[[136 121 119 144]
 [111 120 137 130]
 [155 135 129 130]]
=>
[144 137 135]

[[139 130 117 122 152]
 [118 126 112 122 123]
 [128 132 116 120 128]
 [132 129 103 139 129]
 [130 128 136 115 134]]
=>
[152 122 116 129 130]

[[103 125]
 [134 148]
 [131 136]
 [134 134]
 [117 152]]
=>
[125 134]

[[115 132 132 116]
 [130 143 129 134]
 [111 131 124 121]
 [136 136 125 106]
 [132 136 135 114]]
=>
[116 129 131 136]

[[125 125 120]
 [119 119 131]
 [140 140 137]
 [140 138 146]
 [114 115 158]]
=>
[120 119 140]

[[127 126 133 139]
 [157 153 140 129]
 [133 138 149 156]
 [146 146 138 133]
 [144 154 156 148]]
=>
[139 140 138 146]

[[143 146 148 106]
 [138 145 139 115]
 [126 128 131 130]]
=>
[106 139 128]
---
[[129 133 144 112]
 [140 138 116 140]
 [129 140 132 123]
 [154 117 120 140]]
=>
[[154 117 120 140]
 [129 133 144 112]
 [140 138 116 140]
 [129 140 132 123]]

[[137 132 106 119 140 125]
 [125 127 132 128 123 127]
 [121 127 128 125 131 118]
 [125 132 132 125 133 123]
 [134 119 124 134 129 123]
 [144 130 103 116 133 127]
 [121 138 124 119 131 145]
 [121 136 106 125 118 120]
 [130 140 106 140 133 129]
 [130 129 117 146 133 123]]
=>
[[130 129 117 146 133 123]
 [137 132 106 119 140 125]
 [125 127 132 128 123 127]
 [121 127 128 125 131 118]
 [125 132 132 125 133 123]
 [134 119 124 134 129 123]
 [144 130 103 116 133 127]
 [121 138 124 119 131 145]
 [121 136 106 125 118 120]
 [130 140 106 140 133 129]]

[[142 126 103 145 129 110 123 129 129]
 [127 117 131 116 126 127 136 133 108]
 [138 114 117 142 143 121 127 122 124]
 [118 130 129 135 127 121 130 109 132]
 [131 110 133 133 146 136 123 122 126]
 [135 143 104 129 107 106 128 138 126]
 [126 132 138  99 113 138 133 151 113]
 [121 142 114 125 103 104 137 123 120]]
=>
[[121 142 114 125 103 104 137 123 120]
 [142 126 103 145 129 110 123 129 129]
 [127 117 131 116 126 127 136 133 108]
 [138 114 117 142 143 121 127 122 124]
 [118 130 129 135 127 121 130 109 132]
 [131 110 133 133 146 136 123 122 126]
 [135 143 104 129 107 106 128 138 126]
 [126 132 138  99 113 138 133 151 113]]

[[128 108 119 126 107 127 118 131 125 112 115 137]
 [156 106 117 120 101 121 113 136 122 110 128 144]
 [132 115 128 128 128 130 124 129 128 118 121 132]]
=>
[[132 115 128 128 128 130 124 129 128 118 121 132]
 [128 108 119 126 107 127 118 131 125 112 115 137]
 [156 106 117 120 101 121 113 136 122 110 128 144]]

[[142 138 125 135 119 133 130 129 134]
 [124 134 128 116 128 131 129 137 134]
 [120 141 128 102 129 134 133 147 142]
 [140 136 126 135 121 132 129 128 134]
 [134 133 127 131 124 130 128 129 132]
 [152 146 124 142 113 137 132 130 139]]
=>
[[152 146 124 142 113 137 132 130 139]
 [142 138 125 135 119 133 130 129 134]
 [124 134 128 116 128 131 129 137 134]
 [120 141 128 102 129 134 133 147 142]
 [140 136 126 135 121 132 129 128 134]
 [134 133 127 131 124 130 128 129 132]]

[[134 141 130 126 146 106 140 124]
 [133 141 128 108 134 145 134 128]
 [134 140 130 126 145 108 139 125]
 [132 136 130 131 142 106 136 125]
 [134 140 131 129 146 102 140 124]
 [131 137 128 111 130 146 132 129]
 [123 113 128 150 121 110 121 128]
 [133 142 128 107 135 144 135 128]]
=>
[[133 142 128 107 135 144 135 128]
 [134 141 130 126 146 106 140 124]
 [133 141 128 108 134 145 134 128]
 [134 140 130 126 145 108 139 125]
 [132 136 130 131 142 106 136 125]
 [134 140 131 129 146 102 140 124]
 [131 137 128 111 130 146 132 129]
 [123 113 128 150 121 110 121 128]]
---
[[125 117 140 135 118]
 [121 122 133 131 139]
 [111 153 125 136 115]
 [123 113 124 150 123]
 [113 142 121 136 107]]
=>
[[122 133]
 [153 125]]

[[135 146 135]
 [149 126 110]
 [150 137 147]
 [131 142 111]
 [154 130 137]]
=>
[[126 110]
 [137 147]]

[[116 149 126]
 [123 135 150]
 [138 130 130]
 [106 127 151]
 [131 130 130]]
=>
[[135 150]
 [130 130]]

[[121 150 119]
 [128 136 136]
 [141 138 140]]
=>
[[136 136]
 [138 140]]

[[142 131 130 122]
 [128 124 126 127]
 [116 112 131 131]
 [126 124 137 112]
 [124 142 129 149]]
=>
[[124 126]
 [112 131]]

[[135 145 123]
 [131 122 102]
 [138 132 136]]
=>
[[122 102]
 [132 136]]
